In the data rows, 128 means zero.
Here are some points:
[135 113 122 129 129 116 140 110 116 107  96 110 156 114 140 138]
[235  36  49   0 255 120 255   2 117  74 255 168 255 210 194 196]
[130 117 120 118 146 122 146 130 129 123 152 142 146 142 122 130]
[138 165 125 112 134 147  92 121 140 116 163 132 131 112 139 132]
[132 224  93 139  79 174   0 122 153  96 129  80  67  70 125 100]
[119  88 137 129 139 109 173 119  99 143  92 129 141 130 125 136]
[150 109 128 110 148 131 169 100 120 130 151 150 175 142 139 145]
[130 101 132 131 128 110 162 116 115 120  85 132 132 149 135 126]
[134 178 126  73 155 165 111 112 171 123 241 171 149 134 132 128]
[126 220  99 122  90 172   0 120 148  83 114  65  79  65 125 115]
[123 164 127 110 139 148  98 128 163 141 182 136 105 123 123 120]
[172 180  79  86 127 155  40  72 119  64 135  61 177  73 166 137]
[ 99  90 139 158 103 105 186 158 110 157  83 158 100 133 105 124]
[111 104 147 135 144 123 164 143 129 142 154 170 128 147 127 125]
[122 116 146 155 109 119 138 134 113 137  90 130 109 129 123 127]
[111 101 144 171 111 101 168 159 121 143  67 131 106 133 119 115]
[121 141 135 104 158 129 152 140 157 139 212 164 129 146 134 116]
[129 129 126 129 136 136 124 140 138 126 154 152 108 130 140 119]
[139 172  94  93 135 149  72 109 154  90 170 106 140 103 125 125]
[155 150  98 140 104 131  47  92 107  74  48  51 134  63 133 114]
[238  49  51   0 255 124 255   0 144  76 255 168 255 229 207 198]
[127  94 148 139 128 107 182 116 107 137  88 125 147 145 130 141]
[ 98  96 137 127 139 117 164 139 126 140 156 159 113 166 128 132]
[150  89 119 117 142 108 159 111  97 106  93 106 193 141 135 137]
[146 147 110 105 129 143  73  97 133 100 140  93 161 110 144 128]
[103 140 152 133 127 132 136 156 154 165 185 170  88 155 108 116]
[142 106 125 137 106 100 126 109  94 108  56  79 128 105 128 120]
[147 156 113  97 131 142  97 124 159 115 183 133 132 132 133 126]
[ 76 124 156 141 120 119 164 166 135 180 146 182  95 154 122 123]
[119 127 123 119 145 122 138 121 125 121 149 136 158 158 129 145]
[115 171 124 155  78 137  71 140 126 124  82  98  52  89 114 116]
[134  98 132 136 138 107 177 119 109 128 108 138 167 126 139 134]
[139 138 118 125 120 127 105 116 125 114 115 113 134 102 137 124]
[122 157 135 135 120 133 103 143 143 137 140 137  88 117 116 120]
[107  98 146 132 159 111 195 145 143 181 174 182 130 170 127 125]
[155 167  96 152 100 144  31 115 126  89  80  71 114  72 129 124]
Then 12 other points, each followed by its number:
[132  84 128 128 143 119 187 126 110 133 133 138 155 155 127 134] 0
[104 169 132 161  91 129  57 148 123 123  78 109  60  90 109 113] 1
[124 132 134 132 119 127 135 114 115 117 112 127 123 123 128 127] 2
[133 158 124 106 141 145  85 126 149 114 156 109 138 114 136 123] 3
[157 122 105 113 153 130 140 116 126 118 163 129 166 139 134 147] 4
[ 95 134 167 146 112 132 132 153 145 156 140 160  73 133 114 115] 5
[121 105 141 149 112 113 144 134 120 140  90 122  87 135 121 131] 6
[113 159 156 165  89 143  71 152 130 114  77 111  53 104 120 118] 7
[163  75 101 135 134 117 156  96  89 106  81  80 198 121 146 142] 8
[150  62 117 171 115  90 171 119  77 131  11  93 160 124 135 147] 9
[103 150 136 139 106 144 106 156 144 148 131 146  71 123 113 116] 10
[114  95 138 139 131 123 168 135 106 144  95 132 125 138 128 129] 11
Which three of these numbered points are nearest to each point below, looking only along the 3 directions in which the first points spread most? Their numbers follow each, nearest first.
[142  73 136 183 105 100 149 116  64 112   0  85 145 108 130 140] > 9 8 6
[122  63 135 170 122  90 183 118  89 131  24 100 140 120 133 145] > 9 11 8
[103 144 146 145 105 127 102 140 153 131 148 144  81 139 107 114] > 10 5 2
[127 131 115 119 119 129 118 127 121 118 111 110 125 124 132 126] > 2 6 3
[120 153 128 140 119 138 106 139 149 129 133 129  97 123 113 118] > 10 2 3
[ 55 155 195 216  64 125 101 215 125 186  59 159   0 114  94  99] > 7 1 5
[135  64 128 162 137 102 182 117  69 119  56  92 163 124 149 143] > 9 8 11
[113  83 148 144 123 109 171 126 101 152  77 140 124 147 125 139] > 11 6 0
[123  87 132 124 147 113 178 129 126 147 133 150 168 154 139 139] > 0 11 4
[ 46 156 195 234  38 123 104 214 134 188  46 151   0 124  89  91] > 7 1 5
[115  71 128 157 113  95 190 127  87 138  52  95 154 148 127 130] > 9 11 6
[151 186  91  97 121 154  51 108 156  87 166  98 133  82 140 120] > 3 4 2
[139 130 113 100 147 136 143 109 126 113 159 135 163 144 147 140] > 4 2 3
[144 100 132 156 110 110 112 110  90 113  22  78 132  94 127 126] > 9 8 6
[103  76 150 152 120  99 199 148 108 153 101 148 119 142 118 131] > 11 6 0
[177 115  94  66 176 136 153  76 124  99 203 118 231 145 151 152] > 4 0 3
[ 64 156 191 217  53 127  94 223 131 178  47 162   0 124  77 105] > 7 1 5
[168  94 112 119 133 109 160  92 104 100  81  97 187 119 150 143] > 8 0 4
[142  41 134  72 222  92 255 104 117 149 242 198 251 211 159 170] > 0 4 11
[113 121 151 191  92 119 116 147 104 128  33  91  66 108 105 122] > 7 6 1
[136 135 119 111 148 128 133  98 134 113 156 128 175 131 133 133] > 4 3 2
[128 121 117 103 165 138 151 111 135 125 162 125 169 140 135 141] > 4 0 2
[149  70 122 152 122 104 160 119  90 123  47  99 158 128 134 136] > 9 8 11
[ 98 128 139 139 126 144 154 163 138 162 145 167  93 155 116 125] > 5 10 6
[130 134 125 128 131 125 132 106 127 132 118 127 144 127 140 137] > 2 4 11
[ 56 149 194 227  46 130 113 208 129 182  67 175   0 118  86  95] > 7 5 10
[165 190  83 240   0 128   0 108  55  34   0   0  33   0 123 104] > 1 7 2
[101 171 140 130 120 154  89 156 172 151 176 157  82 137 108 105] > 10 5 3
[112 101 130 169  95 109 132 145  91 132  37 110  90 104 128 140] > 6 11 2
[119 181 105 216  26 119   0 132  72  78   0   1  11  23 124  96] > 1 7 10
[ 97 137 140 131 118 147 104 149 161 155 136 147  71 130 103 118] > 10 5 2
[135 147 117 138 124 111 121 119 116 124  99  92 112 115 126 134] > 2 6 3
[126  95 146  98 157 117 184 129 140 150 182 179 149 168 135 134] > 0 4 11
[ 88 106 149 139 141 128 165 161 147 180 180 214  89 179 110 127] > 5 10 0
[ 99 220 128 211  20 149   0 163 123 107   0  30   0  25 107  92] > 1 7 10
[100  67 165 149 135 100 220 142 122 163 132 177 117 176 127 131] > 0 11 6
[154 110 124 105 157 129 150  99 112 119 151 128 175 136 144 137] > 4 0 2
[149 105  98 115 152 119 144 105 114 104 145 104 192 130 149 127] > 4 8 0
